Each row is where one point has got to under a steady rotation. How many ticks took it there?
The counts run from 0 to 170.
[158 147 177 146  84 148 112 167 129 130  79 155 106 140 104 117 118 142
 112 153 188 131 170 106 154 154  98 121 110 116 142 122 128 165 139 116
 156 133  97 134 151 155 122 115 131 138 136 160 112  69 119 143 135 139
 146 117 118 122  93 202 127 128 174 142 133 156  82 169 125 130 143 164
 189 133]
106
[127 140 141 146 109 105 177 105 159 107 139  93 144 105 127 100 163 128
 145 148 153 114 132 118 125 126 105 179 186 100 139  86 189 154 149 104
 140  91 128 133 137 108 133 180 151 133 179 130 174 108 142 150 114 106
 152  87 157 154 119 198  89 109 141 134 142 127 114  91 124 149 103 109
 134  90]
59
[111 146 122 198 105 171 110 110  94  87 149 131 173 155 141 133 133 131
 102 131 134 151 125 131 141 151 106 144 165 166  59 104 123 137 151 106
 182 108 147 121 101 129  92 165 163 126 141 118 140 121  72 106 171 129
 156 151 157  92 147 136 116 102 115  95 147 162 174 117 115 148 125 121
 160 127]
67
[114 196 175 123 116 174 157 128 137 111 109 108 156  97  94 104 146 114
 138 114 141 125 117 142 116 131 105 143 179 134  89 105 181 137 182 114
 126  93 124 137 123 114  92 160 127 158 198 168 137 110 134 168 165 122
  87 140 115 163 134 180 115  82 114 153 157 139  94 137 138 115 132 145
 149 137]
8
[139 137 107 166 118 182 103 162 117 118 139 145 127 136 139 103 133 126
  84 147 108 100 143 135 139 170 114 125 119 123  92 137 133 173 114 158
 123  89 129  97 149 166 104 203 154 154 125 120 103 132  85 103 178  94
 149 157 179 140 120 122 126  85 133  70 107 172 131 117 125 101 122 177
 202 113]
122
[149 149 137 110 156 179 156 123 145 114 138  82 110 134 116  76 128 153
 123 184 146 159 135 109 147 151 126 141 127 120 114 105 164 111 159 102
 148 169  92 175 114 133 123 177 122 124 150 122 117  94 117 134 110 151
  98  95 121 142 128 198 115 104 158 172 177 152  95 146 124 161 115 111
 152 104]
2
[120 145 173 132 146 185  62 110 157 127 103 158 133 149 125 119 117 131
 129 161 190 155 152 148 168 148 101 154 119 131 118 133 137 129 188  68
 155 123  98 139 143 153 132 151 110 165 129 173 116  86 126 125 133 146
 107 132 109 138 112 187 145  82 130 176 135 175 129 152 139 148 149 122
 171 138]
104
[123 193 183 131  98 160 152 155 128 107  93 144 127  98  99 102 147 110
 126 109 139 131 125 137 121 154 121 130 147 137 107 106 151 175 137 135
 151  78 130 115 134 119  76 165 139 138 187 161 111 101 118 181 162 125
 114 146 134 157 144 190 118  83 135 151 128 126 107 139 138  88 126 185
 155 151]
9
[135 101 172 187  62 160 158 216  96 114  97 125 109 119 114  96 164 117
 124 143 137 128 199  95 180 157 130 129 103 136 140 135 131 120 107 150
 165 145 140 138 151 139 115 160 130 101 150 115 143 118  93 141 138 129
 162 103 132  94 139 157 148 107 146 129 114  99 121 120 107 175 122 157
 141 109]
86
[100 124 118 154 198 153 119 107 151 176 142 131 117 130 146  75 149 138
 151 183 109 108 108 134 151 144 111 129 115 133  94 178  98 115 127  80
 141 151  80 126 168 132 110 168 146 151 108 156 107  90 158  89 172 163
 103 139 117  92 152 209 104 131 142 127 120 147 151 162 128 133 140 108
 166  88]
22
[129 186 178 162 143 207 117 128 117 103 102 138 131 145 121 113 155 154
 102 132 153 118 131 105 125 117  90 141 157 161 116 118 144 156 161 113
 133 117 113  88 124 112  78 132 136 133 161 160 107 116 147 129 150  92
 125 182 137 156 153 215 142 115  99 150 101 180 139 128 142 143 158 169
 193 138]
13
[134 149 149 158 159 158 105 156 135 115 126 116 126 141 103  88 136 145
  82 186 179 183 114 106 160 155 107 157 118 158 116 134 120 122 170 104
 156 157  96 129 129 133 139 129 133 122  97 152 120  66 119 102 153 164
 127  94 127  86 100 184 128 130 164 132 129 135 116 179 130 130 124 127
 167 106]
108
[136  75 127 240  99 127 109 129 132 162 103 147 115 147 168 118 151  99
 132 142 129 117 143  98 150 141 129 142 107  77 110 120  93 131 118  92
 163 130 126 130 134 158  94 118 125 143 118 145 154 110  88 126 129 126
 165  91 104  77 123 182  99 128 180 102 113 156 120 165 111 146 128 155
 172 131]
76
[139 107 130 123 157 152 144 135  98 111 199 145 153 148 112 110 141  99
 113 132 161 125 138 134 122 156 125 174 179 182 132 115 109 147 126 132
 165 110 128 142 134 124 145 214 160 140 136 130 127 110 128 107 149 147
 124 108 167 142 130 159 159  73 126 142 110  72 140 123 166 107  93  96
 120  83]
144
[133 154 141 159 119 115 141 196 130 126 134 112 110  94  91 111 166 109
 111 160 133 148  84 119 147 180 121 154 118 129 114 132 131 153 137 148
 136  88 113 135 144 143 122 174 148 139 120 161 140  65 108 137 182 142
 137  82 169 111 119 198  85 104 168 127 107  86 114 169 142  91 101 155
 136 116]
112
[138 150 143 152 139 205 122 130 139 117 134 108 115 120 146  91 168 159
 102 158 116  99 145 125 139 138 102 150 144 136 102 134 180 153 150 116
 115 127 112  70 149 116  96 186 145 137 151 112 127 134 147  94 157  67
 132 148 161 148 153 181 114  97  83 115 122 177 132  97 135 147 139 171
 175 109]
120
[147 134 150 127 130 133 178 117 125 118 172 149 134 135 121  99 152 114
 147 112 140  84 172 111  97 126 113 163 147 141 173 119 122 188  86 130
 178 108 115 160 126 129 111 199 159 138 176 136 138 125 138 138 117 139
 130 135 142 179 131 218 148 109 117 135 121 135 122 103 155 136 105 138
 132  94]
146
[107 141 130 199 130 169 113  99 122  92 146 122 180 166 152 140 145 135
 121 135 134 122 137 138 147 153 101 158 183 148  65 102 133 115 150 104
 166 119 131 122  91 125 103 162 148 152 146 146 155 134  92  85 161 127
 140 163 144 122 138 156 131  95  89 111 135 162 161 116 124 158 147 100
 154 122]
68
[152 129  95 140 113 146 143  76 119 105 158 115 133 135 143  75 144 132
 126 117 135 101 151 112 106 147 118 146 160 101 116 134 140 166 124 101
 181 128 130 131 133 101 112 186 160 152 165 124 142 136 146 154 124 102
 129 115 134 165 123 197  96 134 141 132 183 213 123  99 158 148 105 148
 155 110]
151
[164  81 105 166 148 177  60  98 117 127 166 140 162 153 151 100 108  93
 101 114 180 121 126 155 128 164 132 160 159 146 129 139 101 131 154  69
 199 146 153 125 136 118 140 179 131 145 106 133 147 104 132 117 146 114
 150 115 163 124 103 142 146 102 142 126 153 161 128 151 168 120 136  98
 145 118]
47
[156 168 148 153 140 142 152 161 159 100 131 101 114 112 102  96 154 150
 131 180 176 120 122 100 146 144 112 166 142 133 122 115 180 126 170 126
 119 111  88 131 135 127 117 139 126 162 131 154 144  82 179 111 133 120
 126 105 125 135 112 226 113 122 144 134 132 119  83 182 144 120 149 141
 148  93]
110
[157 113 146 139  92 150 110 166 116 147  80 154 107 139 122  69 152  93
 119  87 156  97 146 139 120 147 144 114 145 128 160 144  94 145 119 112
 152 133 143 109 171 152 108 161 138  86 140 129 131 100 132 151 129 104
 127  73 147 114 109 163 138  95 174 144 106 115  58 146 136 112 143 137
 186 121]
137
[111 146 115 118  86 150 120  65 131 125 105 151 174 151 145  95 103 122
 182 119 170  92 172 155 132 159  97 109 159 120  95 111 163 151 148  79
 146  91 125 122 148 127 134 180 134 177 151 164 138 126 129 149 116 142
 116 146 116 142 129 187 107  99 141 121 161 190 105 135 119 140 141 129
 182 128]
156
[120 104 172 153 122 186 138 148 137 143  95 128 137 122 121  99 155 139
 180 144 140 115 184  96 162 138 134 148 139 138 135 140 154  95 155 100
 138 127 117 137 161 142 113 180  96 136 169 136 155 123 148 123 152 148
  99 104 113 116 122 188 145  73 118 162 115  69 127 119  90 204 144  94
 128 119]
84
[139 137 110 147 114 189 140 129 130 155 126 160 114 156 162 123 131 137
 174 121 120  88 168 151 135 137  96  91 122 118 110 133 104 158  91 153
 137 110  96 130 132 169  95 174 138 173 133 136  86 130  99  90 147 115
 103 164 109 149 145 202  93 117 137  92 103 179 116 143  95 121 146 154
 189  92]
126
[153 108 125 140 117 159  97 105 132 123 126 159 165 148 131 118 114 105
 163 108 194  62 178 149 121 147 113 143 168 126 135 131 147 150 141 114
 172 101 133 112 174 140 151 172 120 184 117 154 142  96 154 126 118 126
 125 111 126 144  68 195 132 118 148 133 152 140  97 152 164 127 156 128
 147 124]
49
[121 104  85 136 138 157  98  70 130 119 152 132 175 157 148 106 102  94
 111 123 149 147 109 153 125 173 111 130 163 119  68 124 138 141 145  70
 174 112 134 123 151 135 140 197 154 166 136 138 136 110  92 134 148 147
 139 106 146 119 119 127 119  87 147 127 169 178 139 141 148 111 101 101
 153 126]
154
[151 124 141 138 107 138 164 134 116 118 185 166 127 132 125  98 141 112
 130 118 131 115 169  98  98 128 114 154 132 125 163 140  99 199  62 129
 191 114 119 143 143 125 101 194 170 140 153 137 106 138 105 167 128 152
 144 126 142 149 136 202 146 129 145 138 122 148 136 104 145 122  91 148
 151 112]
147
[151 101 125 144 151 179 109 167 106 113 136 121 156 154 120  62 162 103
 128 116 153 124 143 129 126 141 132 143 176 198 141 148 110 101 156 105
 156 161 132 106 160 118 112 191 117  88 100 126 140 112 145  81 132 112
 110  86 143 101 124 147 163 100 145 164 122  95  91 139 149 149 129  82
 155  89]
139
[114 138 176 178 134  91 154 118 162 121 121 149 121 118 144 115 186 120
 152 153 147  92 130 109 108 102 101 180 179 116 122  73 150 120 157  99
 146  75 124 123 116 132  99 151 142 119 153 177 161 113 118 125 113 122
 113 108 129 122 125 211 102 106 163 145  96 113 105 121 122 140 133 102
 162  98]
166
[125  74 109 217 135 137  91 139 128 156 130 135 119 133 154 102 155  97
 108 149 125 133 106 101 166 148 143 152 112  80 102 138  93  84 141  79
 159 152 120 128 130 156 118 122 138 133 103 148 167 100 102  97 151 126
 160  87 134  71 130 156  98 142 178 123 133 141 135 170 137 150 129 105
 143 129]
77
[145 124 127 129 128 133 153 124  98 139 186 139 133 150 132  98 134  98
  97 126 121 142 138 107 114 138 118 162 130 125 141 143  74 170  81  96
 202 132 123 143 160 122 113 195 175 110 158 123 120 120  92 156 146 152
 147 119 153 131 151 166 125 125 154 130 132 151 165 109 137 117  73 128
 159 121]
148
[141 160 175 151 104 152  95 130 144 119  94 151 108 134 121 109 125 147
 124 151 199 128 166 111 155 144  86 136 124 128 143 144 148 138 158  90
 154 124 108 125 151 149 137 124 117 151 131 169 111  89 140 139 114 150
 118 135 115 135  93 218 134 108 155 160 140 171  98 165 138 156 154 144
 173 131]
105
[130 135 129 146 170 183 151 141 122 122 197  94 149 141 171 101 150 105
 117 122 139 118 116 144 123 115 124 140 191 150 108 104 104 130 121 156
 169 150 132 176  74 151  97 197 135 141 141 110 120 121 116  93 152  98
 100 131 149 134 172 137 150  65 122 132 120 111 125 134 127 110 120  99
 144  69]
37
[114 113 137 135 144 172 146 107 140 129 189 133 131 139 137 121 109 118
 105 151 121 165 116  94 137 131 129 181 112 121 100 120 121 122 137 117
 165 131 109 184  95 156  73 221 109 160 165 128 121 127  71 141 167 162
 104 112 126 162 141 163 169  90 102 151 129 142 127 125 117 127  76 105
 139 132]
93
[125 137 157 192  93  90 154 121 147 121 114 133 117 113 123 125 182 100
 153 134 131  79 119 102 105 126  99 156 157 105 107  88 142 130 112 115
 154  61 124 111 118 151  75 146 130  99 148 161 167 108 106 153 128 128
 129 100 127 120 126 213 106 122 181 130  78 109  99 131 120 131 108 115
 178 117]
167
[139 135 133 146 106  92 161 154 100 105 153 119 135 117 121  80 165 113
 125 161 151 157 142  93 148 175 114 152 150 127 141 122 116 153 117 118
 178 136 146 150 147 132 148 165 173 117 135 133 147  81 125 125 126 147
 172  68 151  81 138 174  91 148 192 122 157 116 125 137 126 131  85 128
 138  90]
56
[146 125 143 106 140 150 135 124 139 134 153  99 111 134 109  73 121 148
  91 183 149 175 140 105 148 172 120 118 101 133 116 139 136 102 132  95
 153 163  90 183 131 138 129 188 121 129 138 123 110  78  92 122 134 175
 105  84 133 112 140 177 128 103 174 180 157 144 117 142 120 156  75 118
 173 114]
1
[155 123 136 160 124 178 116 114 117 136 132 150 154 136 171  84 132 104
 127  77 149  88 154 131  97 114 119 149 154 118 145 152  96 159 116  99
 195 146 147 115 145 118  68 161 138 139 150 128 135 125 160 168 101  95
 123 127 115 166 126 183 143 116 135 145 143 179 107 121 147 145 138 130
 157 131]
44
